The rows of A fall into 4 groups, and each row is roughly a mix of its group's hidden directions.
A:
[[-22  32  -3  63  -7  17  26  30 -31 -33  -9]
 [ 30  30 -28  52  47   5 -19  31   3 -14 -21]
 [ 65   7 -12  29 -40 -28 -11  15  22  -1  32]
 [ -9   8 -31   5   6 -28 -51 -40  22 -51  20]
 [-32  48  -6  61  34   3  14  14  -8 -25 -17]
 [ -5 -40  43  38 -15 -16 -29 -42   7   4 -39]
 [-52 -58  -3 -16  38 -17   4 -26 -28  -3   2]
 [ -2  19  40  22  30   5  37 -46  51  -4 -11]
 [ -9  22 -55 -38  17  43  14 -23 -24  30  12]
 [ 15 -16 -69   9 -12  45   9 -16  40  -3  16]
 [  9  -7 -45 -20  -6   2 -59  50   8   2  31]
 [ -7  25  28 -28 -20 -22 -48 -38 -42 -12  28]
 [ 28 -12 -23 -30  -8  15   0  -8 -36  66  34]
 [  9 -72  23 -40  -7  21  16  22  23  22   3]
 [ -1  31 -14 -13  -4  24  24  -1  76 -33 -10]
 [-39 -51  -8 -15 -27 -13  37  20  14  34  32]
 [ 12  36  18  44 -14  27  30  29  54 -13  -8]
 [ -3 -15  31 -46  35 -28  40 -16 -33  33 -14]
 [ 39  33  19 -56  24 -24  33 -25   9  -9 -20]
 [-10 -13  27  21  -5  27 -68  45   6  20 -16]
 [ 28   2   8 -11  34  21  42 -21  58 -16 -34]
 [-41 -39  22  26  -3 -54 -22 -22 -26 -12  24]
 [-51 -18 -12  17   3   4  67 -27  -5 -32  -2]
 [ 32  61   7 -23  12  18  -6 -21 -49 -27  -9]
 [ 35  -1  -1  -2  24  -6 -69  13  -8  11  51]
 [ -8 -16 -50 -14 -23   1 -41  13  28   1  58]
 [-40 -30  22 -10   8 -37  26 -54  -7 -37   2]
 [  9 -28  -4 -37 -41 -13   1  10 -62  37  -9]
 [ 30  74  13   6  36   8  -6 -18 -15 -26 -20]
 [-33 -11 -33 -24  46 -26  19  13 -49 -14  27]
 [ 33 -45 -10  -9   9  14  -7  -2  72  -3 -26]
 [ 11  39   0 -49 -21  21   0  61 -23  -7  20]
 [-16   8 -41 -28  11   5  39 -45  16   8  53]
 [-41 -18  -7  -7  30  38  58 -18   1 -20  32]
 [-37 -18 -45  14  -2  31 -11  61 -28  -3   2]
 [ 52  17  -2 -26 -15  10   1  28  64  23  14]
 [ 16 -38  11   2 -30  62  39  10  31  16 -15]
 [-80 -25  12  15  12   4  35  -3 -19  -6 -21]
 [-17  47 -12  60 -18 -20   0  37 -16 -29  11]
 [ 17  -3 -20 -38  33  54  22  47   0 -21  16]
 [ 19  48  35  24  32   4  -8   8  61   2 -14]
 [ 54  13  19   7  -6 -16 -28 -40  45 -22 -29]
 [ 13 -13  24 -57  48 -35   6 -16 -13  33 -20]
 [ -9  48 -19  35  35  14  37  -3   6 -28 -45]
 [-71 -11  -2 -26   5   3  56 -22   1  -2  10]
 [-36  22  -9  12  26  34  48 -20 -10 -20 -51]
 [ 42 -15  19 -16 -40 -34  -9  -7  24  53  27]
 [ 33  20 -46 -52  12  10   9  41 -17  -4  31]
 [  5 -36  45 -16 -32 -15  16  30 -29  50 -16]
 [-34 -28  13  22  14 -14 -28 -55 -54   1   0]
 [ 44  25  23  -7  42  41 -34  -6  -2 -23 -35]
 [ 11 -15  -7 -22   8  37  -4  62 -54  21  11]
 [-15 -27  57  41 -39  18 -19  29  15 -16 -12]
 [ 13  19  12 -25  34   9 -50 -30 -47  -2  38]
 [  5   8 -26   0  21  20  58  20 -56   2 -32]
 [ 21 -17 -49 -35   6 -12  17 -61  12   2  30]
 [-51 -46  10  20 -44 -26  17  17   6  27 -22]
 [-33 -56  -3  10  20  16 -13 -22  50 -30 -24]
 [  0 -51  15  -8 -36 -47  16 -39  32  12  14]
 [-64 -26  22  43  -9  14  14  -7 -19  -9  39]
 [ -6  -4  28 -25  -8 -12  59  -7  65   5  -7]
 [ 52  -8  19  -2 -25 -30 -56  10 -30  12  26]
 [-13   3  26  13  40  33   4  68 -17  26 -16]
 [  3  21  36 -17  12  13 -22 -77 -19 -14 -14]
 [-35  39  26  45  17  29  -8 -20   9 -41 -28]
 [ 47 -20   0 -43 -12 -26 -40   4 -21  21  42]
 [ 20   1  57 -18  -7 -13   4 -42  23 -40 -39]
 [-48 -44  12  31  -7  21  26 -11  26   3 -48]
 [-17  63   8  -6  47  13 -17  15  26 -10  41]
 [-15 -23   0 -18 -18  10 -15 -18 -59  50  39]
 [ 34 -14  -3  13  -5 -23 -70  21  35  23 -20]
 [-24 -20  58  10  39 -11 -37 -33  23 -20  -4]
 [ 22 -11  25  28  12 -38 -47 -43  41 -12  -7]
 [ 71   7  23   4 -11 -46 -15  17  34  -9  -2]
 [ -4  29  27 -29   5   5 -12  51 -65  -1 -11]
 [ -7  37 -39  -2 -43   0  -7   3  19 -29  59]
 [  2 -11 -24  25 -17  37  17  57  46  -7 -30]
 [ 28  47  -9 -45  -7  35  52 -19  -4  -1  -6]
 [ 35 -17 -12  11  31 -25 -34 -16  56 -34 -24]
 [ -5 -23  49 -56 -11  33 -18 -35 -18  20  -4]
 [ 17  58  51   8  -8 -17  13   8 -16  29 -39]
 [-42 -63  17  36 -21  -3  -4  28 -12  -6 -30]
 [ 50  25  51   1 -15 -50   0  31 -13  11   0]
 [-54 -62 -18  37   2 -11  19 -13 -12   3  16]
 [ -6  13  11 -67  29 -15  21 -53 -23   0  -4]
 [ 18  -5  12  62   1 -15 -23 -17  49 -17 -40]
 [-51   6   4  13  22  -6  43 -30   2 -52 -29]
 [ 24 -31   7  13 -32  -2 -20  33 -36  60  21]
 [ 65  20 -24 -57 -11  -2  16  -7  -8  25  10]
 [ 77  35 -23 -10   5 -23  -4   1   5  31  14]
 [  9  -6  45 -11 -52  11 -11  61  -8  24  -6]
 [ -3 -18 -11 -50 -14  28  27  14 -68  10  -7]
 [ 18 -32 -27 -52 -42  -1   3   5   8  47  26]
 [ 18 -67 -32 -21 -12  -9  11  -1 -10 -53  10]
 [ 20  43  11   9  24 -25  -2 -64 -22 -37  -4]
 [-16  10  13 -46  22   9 -18 -39 -59  -7  32]
 [-19 -44 -10  55 -30  14  -4  32 -19  32  26]
 [ 63  27  25  10 -21 -22 -45 -18  10  21 -16]
 [ 60  35 -12 -12  25  28 -47   7 -16 -24  -6]
 [-47  28  40   8  45   3   8 -36   5 -19  35]
 [ -8   2  28   3 -50 -29  31  39  14  46 -25]
 [-29 -24 -25 -33  55   1  10 -46 -21  -4  27]
 [-41  -2  33 -16  45  43  21  13 -43  13  -9]
 [-16 -17  -2  21  78   4  16 -41  13  -4 -21]
 [ 38   5   5 -45  12  27  59  -7  24  13 -30]
 [ 12 -42   7 -13 -51 -56  -8  31   3   8  24]
 [ 38  -2  27   1 -70   4 -28  36 -15  13   6]
 [ -2 -62 -22 -39 -37  -5 -14   2 -15  38  22]
 [ 22   1  14 -17 -23  -7  23  13  84  13  -9]
 [-37 -25 -26  29  21  28 -50   1 -47 -13  -8]
 [-29  32  18  -5  41  28 -14 -58   3 -36  -6]
 [-14 -39  29  36 -19  31 -17 -19  50  21 -29]
 [  4 -12  26 -40  18  41  32  54 -26  24   0]
 [-71 -19 -11  12   5 -21  42 -33  10 -19  11]
 [ -2 -12  44  35   0 -40 -17  53 -28  29  -2]
 [-32 -43 -19  -1  -8  36  13  49 -17  31  35]
 [-75 -45  10   7  23  24   5  -9 -20  13   1]
 [ 48  50 -12  -7  35  35 -42  -1   7  -4  18]
 [-43   3  14  15  39 -42  -1 -53  18  -2  28]
 [-13 -64  19  54 -17  -9  22  23  26  -6  -6]
 [ 39  47 -45 -15 -27   4 -17 -22 -12   0  44]
 [-25  -4 -75  25  -7  28   8  -4 -17  16  35]
 [  1 -12 -26  10  74 -13   6 -38  -5 -13 -36]
 [ -1 -54   8 -14 -24 -38 -15  -3  43  31  36]
 [-33 -70  22  14 -20 -33  -6  -8  17  30   8]
 [-41  -7 -12 -33  51  -3 -13 -23 -40 -15  38]
 [  5 -76   1 -13 -22  19  39 -10  17  23 -17]
 [-36 -43  -9 -10   8  41   1  51 -39  17   5]
 [ -8 -22  27  44  15 -14 -61  32  -1  30 -16]
 [ 34  26  31  14 -31 -46 -28 -31  17  25 -30]
 [-35 -16 -43  35  13   2  54 -11  24 -35  -5]
 [  1   8  -5 -48  21  32  67 -19  -8  19 -20]
 [  2  43   3  -9 -16   5 -40  58  12  28  39]
 [-54 -39 -27   5  25  24  -2   2 -50 -23  11]
 [ -5 -11  31  22  29  16  62 -13 -20   9 -49]
 [-23   3 -19  78  -6   8 -24  26  24 -20  17]
 [ 10  21  18  71  -3  -5 -32  23  37 -13 -24]
 [ 18 -34 -31 -22 -68   6   5  29   3  32  15]
 [ -4 -20  32  47  19  18 -66 -19  11 -14 -15]
 [-24 -25   6 -14 -36 -31  58  10  47  15   8]
 [  5 -12   1   2 -40  -5 -10  62 -54  17  25]
 [-30 -28 -25 -16   1 -19  33 -38  27  -8  58]]
Which three rows in each list fit none of the groups? Every other row fits one group, some only roughly. Give them in the order they come.
  q_689: [-64   3   2  63  11  26   1 -13  -8 -23  -3]
  q_278: [ 51  29  28 -33 -21 -17  59  -6  -3  -5  -8]
  q_330: [  2  -7 -11  12  44 -14 -31 -16  71 -19  22]
  q_752: [ 10  31  19  -4  -1 -22  -5 -50  70  -5  14]
  q_93: [ 56   0  37 -39  18  17  21  31 -27  -9 -27]
  q_816: [  6 -56  -5  29  -2 -28 -61 -19  10   3 -23]
  q_492: [-37 -68  34  -6  -5  26  13  20  -7  22 -26]
  q_129: [-58 -48  -8   3  -8  -5  46  10 -26 -25 -13]
  q_478: [ 40   0  33  30  24  -1 -66  -5   4  28 -16]
  q_259: [-16  14  -8  15 -21  73  45  26   8   8 -14]
  q_21: [-16 -37  -3 -48  10 -19 -40   8 -31  41  29]
  q_348: [-14  -9   3  59  48  27  20   6  30 -26 -26]
  q_233: [ -7  43  24  -8  37  26  26   8 -61 -10 -22]
  q_475: [ 34  63 -27   2  44  13 -16  14 -11   3  32]
  q_496: [ 43  54  20  17  38  20  16 -29  20 -24 -15]
	q_689, q_478, q_496
  q_554: [-36  10 -47  29   9   2 -31 -28  49  -8  29]
  q_786: [-65 -38 -17   2  25  -1  21 -10  49  -4   5]
  q_298: [ 47  28 -26 -32  17  -7 -48  25 -38   0  15]
  q_26: [-63 -26   8  -6   4  21  32 -31  48   8   0]
  q_727: [-43 -36  43 -24   9  12  36  -3  -8  49   3]
  q_754: [ 32  -2 -23 -61  28 -21 -32 -22 -23  30 -11]
  q_185: [ 17  12   1   4 -11   6 -20  36 -84   7  12]
  q_955: [ 25  35  13 -27 -19  31 -22  14 -63  13  25]
  q_345: [ 43  24 -35 -21 -48  15  12   2  -3  46  26]
  q_454: [-73 -15  15  40  -9 -12 -11  -2 -33 -24  12]
  q_528: [  6 -34 -35   4 -25  12 -31  24 -17 -25  63]
	q_298, q_345, q_528
  q_125: [ 42   2 -31 -33 -34  -7 -15  20 -57   4  25]
  q_991: [-12 -40 -11  30  16 -43 -38  28 -26  35  22]
  q_322: [ 41  24   8   4  33  47   2 -27  55 -10  -8]
  q_895: [ 74  30   9  -2 -12 -15 -10  40  21  23  -5]
  q_590: [ 31  42  -5 -21  -9   8   3  17   7  53  55]
  q_121: [  8 -42 -18 -18 -15  13  -4   5  73  17  33]
  q_532: [-67  14 -17  -4   5  -3  62  14   6 -24   1]
  q_182: [  3  47 -20  12 -19  29  22  13  53 -31  36]
  q_822: [-35 -24   0  12  31   7 -66 -30 -32   1  20]
  q_626: [-25 -14 -32   1 -45  13  43   6 -58  10  15]
  q_216: [ 18  47 -32 -46  41   9  18 -19 -35 -11  13]
	q_125, q_322, q_822
  q_520: [  3  38  -6  70   4 -10  21 -23  -5 -18 -42]
  q_421: [ 26  35 -41  31 -45   7  -9  37  26 -30   0]
  q_438: [ 14  66 -25 -29  16  38 -21  10 -35 -11   2]
  q_586: [  0 -78   5  16  -9   5 -13 -22  50  -3  -5]
  q_354: [  0 -64  -7  20   4 -10 -24  40 -16  44  22]
  q_85: [  7  26  44  -7  19  36 -10  37 -37  40 -28]
  q_756: [ 22  39 -34 -35  39  -8  24 -37  -4 -36 -20]
  q_158: [ -5 -23 -15   0  -4  -9   9  23 -69  58  -6]
  q_500: [ 11  11  -4  66 -29  -9  31  17  52   0  -7]
  q_852: [-50 -17 -32  58   8  21 -11 -19  33 -12  15]
  q_249: [ -5 -70 -25 -24 -23  -9 -27 -27  25   8  25]
  q_720: [ -6  26  48  -8  22  24  32   6  42  -3 -51]
  q_788: [-70 -28   6  29   9  40 -20  21 -12   2 -16]
  q_326: [-17 -58 -49  -3 -24 -15 -36   1  -5  12  34]
  q_81: [-35 -16 -29  10   8 -22  12 -26 -64 -29  28]
	q_438, q_500, q_852
  q_814: [-43 -13  49  14  -4 -34  32 -45  -7  16 -22]
  q_757: [ 39  12 -22  -9   5  53 -15  34  43  22 -30]
  q_483: [  7 -30 -29  26  -7 -17 -59   6  30 -22  44]
  q_5: [ -2  41  24 -17  10 -35 -55   5 -52  -1  -1]
  q_939: [-56 -20   8 -13  16 -27 -14 -51 -33 -24  18]
  q_479: [ -8   4 -31 -60  -8   5   9  31 -43  31  32]
  q_230: [ 32  31 -22  -8 -44   2 -33   8   6 -31  54]
  q_336: [  2  44  26  39  52  10  28  -2  19  -3 -39]
  q_635: [-61   2  22  11 -22  46  26 -31  26   1 -19]
  q_746: [ 54  59  16   1  25   3 -38 -25 -15   7   3]
  q_118: [ 70  -2 -10 -34  -3  34  -6  47  -2  -8  -1]
  q_900: [ 23  -5  35 -11  14 -19  30  13  71   5 -30]
	q_483, q_230, q_900
